One vector is turned by the same rotation once a tick. Each row is the vector after some number of ticks, and that number follows the row.
The counts run from 0 to 848.
[-14  39 -28 -17  -1 -21   9  15 -53  14  24   8 -26   7  31 -45   5 -20
  -8  27 -12 -14  20  -9  25 -22  48   2  -5  34  30 -28 -27 -13  -1  56
   9  -9 -12  14 -34 -47 -21 -27  -9 -46 -28  16 -38  -1 -26 -46  10  22
 -25   0 -15] : 441
[-16 -48   7 -24 -25 -11  39 -44 -21  -4 -12  24  33  33 -49 -14 -17 -39
 -35 -20   1 -11  29   8  -4 -16  34 -23  26  29 -26  19 -10   4  27 -32
 -14   0  -9  10  53 -16 -41 -17 -43   7  10  27  -1  40   7 -15  15 -15
   3 -24 -40] : 775
[ -6 -58  10 -31 -23  15  13 -53  -8  -2 -15   8  17  58  -7 -19   2 -16
 -44 -13   2 -10  42  21  29 -40  26 -19  21  13 -28  24  -8  -1  39 -40
 -19  12   8   6  37  -5 -11 -11 -57  -8  22  31  -6  50  17 -15  24 -30
 -15  -6 -36] : 777
[ -9  24  11 -27  -8  -5  20  50  29  -1  24  24  12   3 -21  -6  -8   3
  56  28 -21  25 -16 -13 -34  -4  17  49  26  56  20 -25   8 -10  16  14
  29 -17 -24 -37 -18 -55 -70  -4  -4   6 -31 -16   7 -11 -21   8  13 -38
   2  27  20] : 402
[ -8 -28  53 -25  -2  -8  -1 -22 -10 -33 -12  46  39   4 -27  20  17   4
  -9  -9 -26   2  11  -1 -16  16  -1  -2  43  24 -37   6  -3   3  48 -55
  38 -12   3  20  18 -42 -11 -19 -18  53 -24  32  48   1  30   0  33 -25
  24  28  13] : 494
[ -8 -58  18 -27  -4   2  57  -9  34 -21  20  13  39  44 -67   4 -16  -4
  11 -28  24  -1  -9   7 -33 -19  16  -5  13  38 -19  10  20  -4 -11 -18
 -20   1  24  -5  27  13 -71  19   0  10   6 -12  17  37  19  29  18 -54
  20  15  -2] : 387
[ 36  29   1 -31 -18 -11 -19  34   1  39   1   5 -34  57  55 -39 -11   8
  36  27 -27  13  18 -18  34 -17  36  25  -6  -3  10 -35 -15  16  51   1
  21  10 -12 -16 -21 -44 -10 -18 -38 -27  -8   1 -21  -9 -23 -20 -15  -5
 -31 -11  18] : 765
[ 30   0 -12 -37   0 -46  17  29  -8  27  32  16 -24  44  27 -25 -22 -20
  40  11   5   9  -9 -33  -8 -22  32  26 -30  23   4 -31 -12  43   2  58
  18   2  14  -2 -33 -42 -53 -29 -17 -26 -19 -13  -5 -18 -13 -11 -17  -8
 -18 -36  18] : 529
[ 17  26  38  -6 -21   3 -32  41  35  22   9   6  15   8   3  -9 -16  25
  71  22 -39  28 -21 -20 -10   2  19  28  42  -3 -13 -39   4  -1  59 -28
  20  -4 -35 -26 -14 -51 -23   1 -20   1 -16 -22 -11 -15 -18  -7   3 -28
 -19  29  30] : 574
[ 28  22  12  -8  -8 -41   7  30   0  36  19 -11  -9  49  12 -42 -45  -5
  75  -7 -18  -4 -15 -43   2   4  49  -1  -4 -25   7 -60  -5  22  31   9
   6   2 -14   2 -13 -16 -17   7 -15 -30 -22 -26 -40 -13 -19 -15 -32   0
 -17 -37  15] : 358
[ 15   7   2 -39  12 -28 -21   7   7  35  22   9 -26  26  24 -47   6 -10
  83  17  -6   6  -7 -15   7 -43  17  28  22 -45 -10 -21   0  26  27  27
  25 -10   3  17 -44 -36   2 -17 -41 -21 -17 -34 -14 -20  -1  -1   3 -49
 -19 -24  19] : 702
[  3 -53  -1  -6   8 -19  12 -40 -46 -22  17  -1  17  35 -12 -21 -15 -19
 -49 -44  22 -46   2   0  17 -20  31 -58 -15  -8 -25  -3 -13   3 -29  23
 -28  11  44  61   4  24   0   5   5 -20   6  23  -5  36  24 -23  24   7
  -7   7 -15] : 283
[ -7  16 -24  -6 -17 -28   2  26  -2  32  40 -10   2  -7  -4 -47 -35 -24
  31  17   4  -1 -31 -16 -13 -32  48  -7   3  -1   4 -38 -15   4  -4  63
 -30  -5 -13  -3 -36 -26 -42  -5 -19 -38  -4 -21 -63   8 -28 -39  -3 -13
 -39  -5  -7] : 206
[  4 -34 -17 -39  -7   3  28  -4 -20 -24  -1   5  -6  75  12 -23   9  -1
 -64  -8  16  -7  29  19  40 -27  34 -11 -39  59   5  -1 -27  -9   1  -5
 -27  14  47   9  10   7 -36  -7  -6 -16   6  35   1  52  16 -16   4 -11
 -15  22 -21] : 607
[ -9 -51  23 -28  -2 -11  42  -7  43 -18  22   9  47  36 -70  -3 -26   1
  27 -26  18   1 -30   0 -39 -16  23  -4  25  13 -16   4  15   5   2 -17
 -20  -1  19 -10  21  12 -65  25  -7  12   4 -19  10  32  24  20   6 -58
  19   8   1] : 386
[ -8 -29  48   4  -4  -1 -20 -15  15   7  12  26  45 -20 -43   9 -20  -9
  62 -10 -34   3 -21 -17 -38   2   8  -8  69 -27 -45  -8  28   5  38 -27
  23 -11 -39  12   3 -35  -9  -5 -39  21 -17 -18   2 -18   2  11  37 -30
   5   7  20] : 728
[ 22 -10  -5   8  -5  39 -37  29 -24   7  19  19   5   8  32  15 -26   0
 -19   7 -24   0   0 -10  -1 -16  16 -14  -7  76   2 -14  25 -27 -32  34
 -10  32 -14 -25 -25 -28 -33 -24  11 -50   3  12 -14   1 -32  -9  50  31
 -31  47  16] : 568
[-35  -1  33 -21  28  -6  27 -26  -9 -13  19  17   9   1 -56 -19   4 -14
  76  -9 -10 -20   7   9 -21  -9   9  14  66 -27  -6  -1  21 -16  17 -14
  35 -36 -25  27   9 -16   3  13 -20   3 -30 -21   0 -15  14  21  43 -53
  34   2   3] : 470
[ -9   2 -15 -37   9 -32  -6  33   9   7  50  15 -11  -5  12 -26   6  -6
  40  28  16   7 -36 -10 -16 -43  14  29  -1  16   5 -20  -3  10 -33  77
   1 -14  28   8 -64 -27 -44 -14  -6 -19 -18 -24 -11  -8  -4 -13  11 -48
 -22  12  24] : 464
[ 18  -1  -6   2 -15  37 -38  34 -17  16  18  24  -1  -3  45  15 -29   1
  -8  28 -33   9   4 -12  -3 -20  16   3   1  72   0 -16  17 -21 -17  32
  -1  22 -30 -30 -33 -48 -35 -33  -7 -50  -6  14 -20  -4 -35  -9  50  23
 -24  43  19] : 569
[-21  13  17 -24 -11 -14  22  41  31  -4  25  24  28  -3 -38  -7 -12   8
  50  18 -14  18 -26  -7 -38   0  14  45  30  56   9 -22  13 -14  13  11
  19 -18 -11 -32 -16 -47 -79   3   0  16 -29 -17   6  -8 -13   9   7 -40
   6  29  19] : 812
[-21 -69  12 -27   8   1  24 -63 -27 -13  13  39  25  17 -44  14   5 -37
 -18 -26   8 -25  23  15 -15 -35   6 -25  31  20 -36  35  21   3  -5   0
   7  -4   2  33  25 -15 -16 -24 -36   4   1  17  18  21  24   7  58 -19
  26  -4 -14] : 711
[-33  -8  26  -7  20 -17  46   4   7 -38  35  16  45   0 -79  -2 -21  -2
  48 -29  -1  -9 -28  -6 -46  11  17  -9  35  23  -1 -26  15 -22 -16  -1
   9 -29   1  24   4   7 -39  27  23  16 -32 -16  14   1  16  19  28 -35
  35  29   7] : 643
[  5 -15  -7 -12  14  71 -25  -9 -20  -5  13  -4 -11  35  23 -12  -4  11
  -2   3 -14 -16  34  27  38 -44  13 -12  12  38  13  11  23 -58 -22   6
 -10  14 -17  -7  -8  -6   9   4  -8 -66  12   8 -26  27  -9  11  71  -9
  -7  56  -7] : 803
[  6  60  18 -10  -5   1 -25  45  -6   6   5  -4 -28  26  39 -38   6  33
  60  31 -41  10  -8 -13  29   5  29  32  11   6  23 -56 -17 -20  40 -15
  20  -8  -7 -11 -32 -44   3  12   2 -19 -33  -6 -10 -11 -13 -22   9 -13
 -13  44  28] : 830
[-30  43  14  10 -26 -42  25  34 -16   1  18  11  27 -15 -31 -22 -39 -16
  21   7 -30   5 -19 -32 -29  28  52  -2  16  27   9 -50 -26   2  28  17
   8 -23 -30   4  -1 -38 -53  -4  10   8 -42   3 -29  -8 -25 -39 -13  12
 -13   8   0] : 15
[ 17 -87  -9 -36   1  11   2 -27  -3 -13  10  26   8  52   1  10  -5  -7
 -52 -18  31  -9  11  11  11 -51  12 -21 -19  42 -32  24  11  13 -27  14
 -29  30  41   8   0   8 -43 -21 -18 -20  28  17  18  38  19   9  34 -27
  -7   6  -4] : 542
[-12 -40  16 -27  20  28  29 -37   2 -28  15 -18  17  53 -37 -28   4  11
  16 -27  14 -21  12  25  26 -33  22 -24  19 -17  -8  -2   6 -36   0 -37
 -23  -4  24  29  24  35   2  42 -10 -18  12  -2  -7  52  37  18  35 -51
  17  33 -14] : 626
[ 37 -41  -1 -15  -2 -10 -50 -13 -24  10   5  -4  -6  48  54 -23   3   1
 -40 -15  10 -19  -3 -11  44 -38  25 -38 -24 -27 -33 -19 -17  18   5   6
 -28  31  45  38 -29   2  13 -17 -21 -33  18  17 -18  26  15 -35  11   4
 -53  12   3] : 114
[ 10   6  55 -18 -11 -15  29  -4  -7   2 -13  20  21  50 -22  -8 -17  -4
  51 -16 -33   0  15 -21  -7  26  26  11  28   8 -16 -28  -1  16  72 -61
  51  -6 -25   1  39 -38 -12  -9 -17  22 -38   7  33 -16   2   6   1 -11
  29 -14  11] : 341
[-18   0  10 -14 -16  -1 -10   4  23  42  18  -3   9  -9 -30 -35 -24 -18
  67  20 -13   9 -15  -4 -21 -39  27  13  59 -31 -17  -8  18   1  40   1
   0 -11 -47 -18  -7 -45 -25  -2 -58 -14  -1 -35 -46   0 -19  -2  17 -48
 -16 -18  -5] : 381
